Each row is where one point has got to under a steady rotation. How many ticks took it there?
The counts run from 0 to 174.
[-16.6  34.2   1.9   6.0 -19.2  -0.8 -11.7 -21.4   7.3 -17.0 -12.6 -13.6
 -21.7  11.3   1.8  28.4  -7.1  16.1  -1.0  12.0  10.5 -38.5  -0.3  22.2
 -36.6  21.5  -2.0 -15.9   4.3 -30.5  40.3  -8.5]  112
[-11.2 -22.7  -1.3   0.3   3.2   0.1   8.1 -33.8  39.5  28.2 -15.8   5.8
  -2.0 -35.8   3.7  12.7  12.7 -33.4  41.5   4.5   6.4  22.4   2.4  -3.7
  11.5 -32.6  15.8  -9.4  -6.0  -4.7   6.9 -14.1]  138
[-10.9  -7.5  12.5 -47.6 -14.3  -9.5  16.4  -1.4  26.5   8.7   4.5  -3.5
 -21.0 -22.7   9.7  44.4 -19.2 -25.9 -23.5  -2.1   4.2 -19.7  -3.9  12.0
   5.3  -1.3 -10.5 -15.1 -24.8 -29.3  -6.0 -18.4]  18
[  8.9  -9.2  11.8 -33.5  10.1 -21.1   3.9  31.5  36.9   4.0  17.0 -14.0
   7.7  -6.8  23.6 -11.8 -17.5 -27.4   9.3 -23.1  16.1 -11.6   9.2   8.7
  38.4  26.9  15.5   9.0  24.3  -5.1  -6.5  12.0]  30
[  5.2   4.8  11.9 -22.7  10.2  30.9  50.5  14.2  17.9  -0.7  -2.6  -0.3
  31.2 -19.4   3.0 -14.1 -26.5  -6.1 -31.2 -15.7  16.2 -15.4   5.5   4.1
   9.4  34.0  -1.1 -19.0 -13.2 -26.6 -14.3  10.6]  168
[ -4.9  24.3   8.3  17.9   0.7 -13.0   7.2 -36.8 -27.3  -6.7   5.5  10.0
  22.4  17.9  -3.5  21.0 -10.0  30.5  12.3  36.4  -1.1 -19.7   3.1 -13.7
 -23.6  38.6   1.8 -17.9 -24.8 -30.4   7.4   6.2]  103
[-11.1 -26.4  -5.3   6.9   7.9 -12.0  -2.9 -22.3  37.4  28.2 -26.5  15.1
 -30.0 -22.8  -4.8  21.5  19.1 -38.1  26.2   4.6   7.9  11.2   2.7   3.1
   0.9 -42.4  13.4   5.8  10.0  -0.7  11.9 -17.2]  137
[ -9.4  28.3  17.4  -3.4  -2.2   4.5  -8.6 -16.2  41.6  -9.4 -22.1 -12.2
 -16.8 -16.8 -10.1  25.9 -14.7  -4.7  10.9   1.2   9.4  14.8 -11.0  18.7
  10.7   2.0  38.5  -4.2  18.8 -14.0  45.3 -24.6]  123
[ -0.2 -11.8   9.4 -63.4 -22.8 -24.7   0.7 -15.0 -14.9   1.0  26.6   0.6
   2.8 -34.8   5.1  10.1  11.7  16.3  17.2   1.8   5.9  19.5 -20.9   2.6
 -14.0  -7.5 -15.8 -20.4 -28.2  -0.1 -15.1  -5.6]  10
[  5.8  -7.4   9.7  10.6  49.4  -7.2  32.4 -13.1  23.9  29.3  -9.3  19.0
  13.6  -8.3  -9.8 -20.0 -15.3 -13.7 -19.8   9.9  11.2 -10.2  25.3 -12.1
  -6.7  17.7  20.2  -4.8  30.0  -7.0 -17.3   9.4]  38
[  0.9   0.0   1.8 -17.6 -17.6  -8.5 -26.7   7.8  32.2 -26.6 -19.9 -20.5
 -15.1 -23.6  10.7  -5.2  11.0   3.4  28.6 -19.2  17.7   7.3  -7.7  32.1
  -5.7  -1.2  26.0   4.4  33.5  13.3  45.7  -8.1]  125
[ -4.4  44.2  21.7 -23.1   9.0  -7.7 -13.2  -4.0  10.5 -27.1   2.5 -12.1
   3.7  -9.5 -16.9  13.9 -13.8  28.0  17.8   0.9  15.1  25.8 -26.3  16.3
  -3.2  29.9  31.3  -1.4  22.6  -3.0  31.3 -15.3]  119
[ 31.1  -3.9  -5.1   6.6 -14.7   3.3  11.6  19.5 -20.8 -22.1 -16.3  10.9
  28.1  -1.5  -7.5  -3.3 -13.6  -3.5 -17.6   8.2 -26.2  47.4  -7.6 -18.2
  51.2   4.6  20.8  25.3 -21.0   7.9  -8.5  -1.9]  79
[ -1.1  -2.9   1.8 -23.0   5.6  31.4  47.0  19.8   7.4  -2.3  -9.6   4.0
   4.7 -10.7   3.4  -5.8 -17.3 -17.6 -50.4 -11.8  18.5 -33.8  15.8  12.8
  -5.0  17.0 -17.0 -15.2 -11.2 -27.2  -8.4  15.1]  167
[-10.5  -9.5   3.3 -31.8 -22.6 -10.6   9.2 -34.8  -5.3  13.4   1.6  13.9
 -16.2 -31.7   9.4  32.3   7.3  -3.2   4.3  15.6  -0.2  -8.5  -6.9   0.6
 -27.0 -24.4 -15.4 -28.7 -38.6 -21.2  -7.7 -16.4]  8
[ -4.8  -5.0   8.4 -48.7  15.6  -6.1  13.9  42.0  -9.4   5.2  33.9  -4.9
   1.9  11.3 -13.6   0.2   1.9  -9.3  -8.4 -24.8  13.4  -9.3 -13.8  17.1
  -2.0   4.1 -38.2   0.0  -1.6  -1.9 -43.0   6.1]  160
[-24.8   6.4   7.5  -5.9 -14.6 -17.9  -4.3 -33.2  -3.6  29.4   4.0  11.3
 -30.1  -5.5   3.4  33.2  14.0 -20.4  19.5  28.8   0.8   2.5 -21.0  -7.0
  -6.6 -47.1   0.2 -10.1 -25.2  -6.6  -1.1 -30.7]  3
[-19.0 -20.0   3.5 -33.1   3.0 -12.1  11.5   1.5  16.9  31.8  35.8  -4.7
   6.1  -8.8  -2.2  15.9  14.6 -18.8  47.7 -19.2   4.3   9.3 -10.6  -7.8
  16.6 -22.9 -24.6 -16.7 -22.5   1.4 -35.4  -2.0]  149
[  0.4  -3.4   2.3  -3.0  23.5 -16.9   2.2 -19.5  20.2   3.6 -35.4  23.3
 -30.0 -29.8 -23.0  12.1   8.5 -21.2  -0.2  17.9  12.9  33.8  -4.1   7.1
 -17.2 -25.5  34.3  17.2  29.3  -1.6   8.5 -19.4]  132
[ 14.3 -17.2   3.7 -54.5  21.2 -41.6   3.4  34.4   6.1 -10.3   8.6   8.3
 -11.5 -10.9   4.6  -1.0 -13.5 -10.9 -24.6 -11.3  15.7  -4.5   4.1  19.0
   4.2  26.2   0.1  18.9  25.9  -1.5 -15.1   7.9]  26
[ -3.9  26.7   7.7  -6.5   2.6 -33.1 -17.1  -4.8 -36.7 -15.7  26.7  -4.5
  12.0  37.4  -1.5   7.9   5.7  41.1  31.9  18.4   4.8 -10.8 -12.8   2.1
 -25.2  39.1  -8.7  -3.8  -1.5  -6.1   2.5  12.0]  105
[ -9.2  10.2  25.6 -61.3  -7.9 -24.3   5.7  -3.4   5.6   9.4  31.0  -1.7
  -0.9 -23.0  -6.8  38.5 -13.8  -6.2   1.6   2.7   0.4  18.3 -24.7   4.8
   7.3  -2.4  -6.4 -17.1 -30.9 -11.9 -25.3 -21.0]  14
[ -9.4  -5.5   0.5 -22.5  -7.3 -39.0 -26.8  -9.1 -24.9  10.4  16.9   6.8
 -24.3   5.0   0.7  -2.9  35.0   2.7  36.4  22.2   7.3  20.9 -23.1  -2.4
 -13.8 -43.7   1.4  14.0  -1.9  20.7  -7.9 -17.3]  1
[ -9.6  -7.2   2.1  12.1  27.1  17.3   5.8 -13.8  -2.5  15.5  26.1  -5.9
  30.2   2.8  -8.2 -42.6  11.7  33.1  13.5 -17.6  -3.3  -3.9  10.9  -8.4
 -20.5  -4.5 -10.8 -16.2  33.7  34.1 -21.3  13.0]  50
[ -8.2  -6.9  15.6 -44.8 -21.9 -14.4   7.6 -35.0  -2.1   7.5  12.3   5.2
  11.7 -37.5   8.0  27.3   8.3  11.9  13.4  12.1   0.8  13.8 -12.5  -2.9
 -18.3 -10.2  -7.1 -33.2 -34.8 -11.2 -11.4 -13.4]  9
[  2.5   0.4   7.0  -7.1  -0.5   3.0   7.0 -30.6  34.3 -10.6 -36.9   5.1
  -0.6 -47.0  -4.2  13.2  -3.0  -4.0  15.0   8.2  12.2  23.5   3.6  12.0
  -6.5  -0.4  36.4 -10.4  14.1 -10.0  32.0 -16.4]  128
[  6.1  19.4  13.8 -12.2  20.8  13.2  25.1  40.5  10.4   0.2  12.5 -12.5
  17.9  12.4   5.7 -37.1 -16.3 -11.1 -13.7 -22.8  12.7 -10.4  -4.9  -0.8
  39.1  22.7  16.5  17.3  16.8   8.5  -9.5   5.9]  174
[-12.5  48.3  20.5  -4.4 -10.9 -13.5 -16.3 -11.4  -2.7  -9.6  26.8 -24.9
   6.1  26.6  -1.6  21.1 -14.5  26.4  34.7   5.4   5.0 -11.0 -20.3   4.0
   3.0  33.1   2.3 -14.7  -1.8 -14.9  18.4  -4.6]  109
[  7.5   7.1   1.1 -16.8  29.5  10.7  32.4  40.6  -6.2  -9.1  -9.1   6.9
  -7.9   3.7  -7.5 -25.4 -13.6 -10.0 -57.6 -12.4  22.3 -24.6   4.5  13.1
  -9.4  22.9  -3.9  20.5  19.9  -8.2 -14.3  14.4]  171
[ -5.7 -36.1  -4.8 -17.2 -10.0  -8.7  -3.9 -18.6  31.7  23.5  -7.7   3.5
   7.7 -36.5   8.2  -1.4  20.9 -16.8  55.9  -7.5   9.0  27.3  -0.2  -1.0
  12.0 -26.6  10.1 -13.5  -0.3  14.5   0.1  -1.8]  139
[-11.8  -3.2   1.6  28.8  41.0  -5.0   2.6   0.9  20.5  37.0   3.5   8.9
 -15.0  19.9  -4.3 -14.2   2.4 -22.0 -14.1  -1.4   5.9 -33.7  24.1  -4.5
  -7.1  -5.7   8.2  10.5  48.1   7.8 -17.9   7.4]  42
[-20.2 -25.3  -6.8 -19.1  -1.6   6.1  21.2  -7.0  16.1  28.2   5.0   6.2
 -11.0  -9.6   1.3  24.1  10.1 -30.2  -0.9  -1.0   2.2 -22.8   4.4   1.7
 -18.1 -26.6 -42.2 -27.0 -33.2 -17.2 -28.1  -1.8]  152
[ -8.7 -26.8   3.5 -42.7  -2.1   9.9  24.9   0.8   1.8  16.6  27.9   0.5
  28.0 -22.2   5.6   1.7   5.9   1.5  25.8 -17.6   6.8   0.3  -2.9  -1.2
  -4.9  -1.5 -35.5 -33.1 -31.8  -4.2 -31.5   8.1]  154
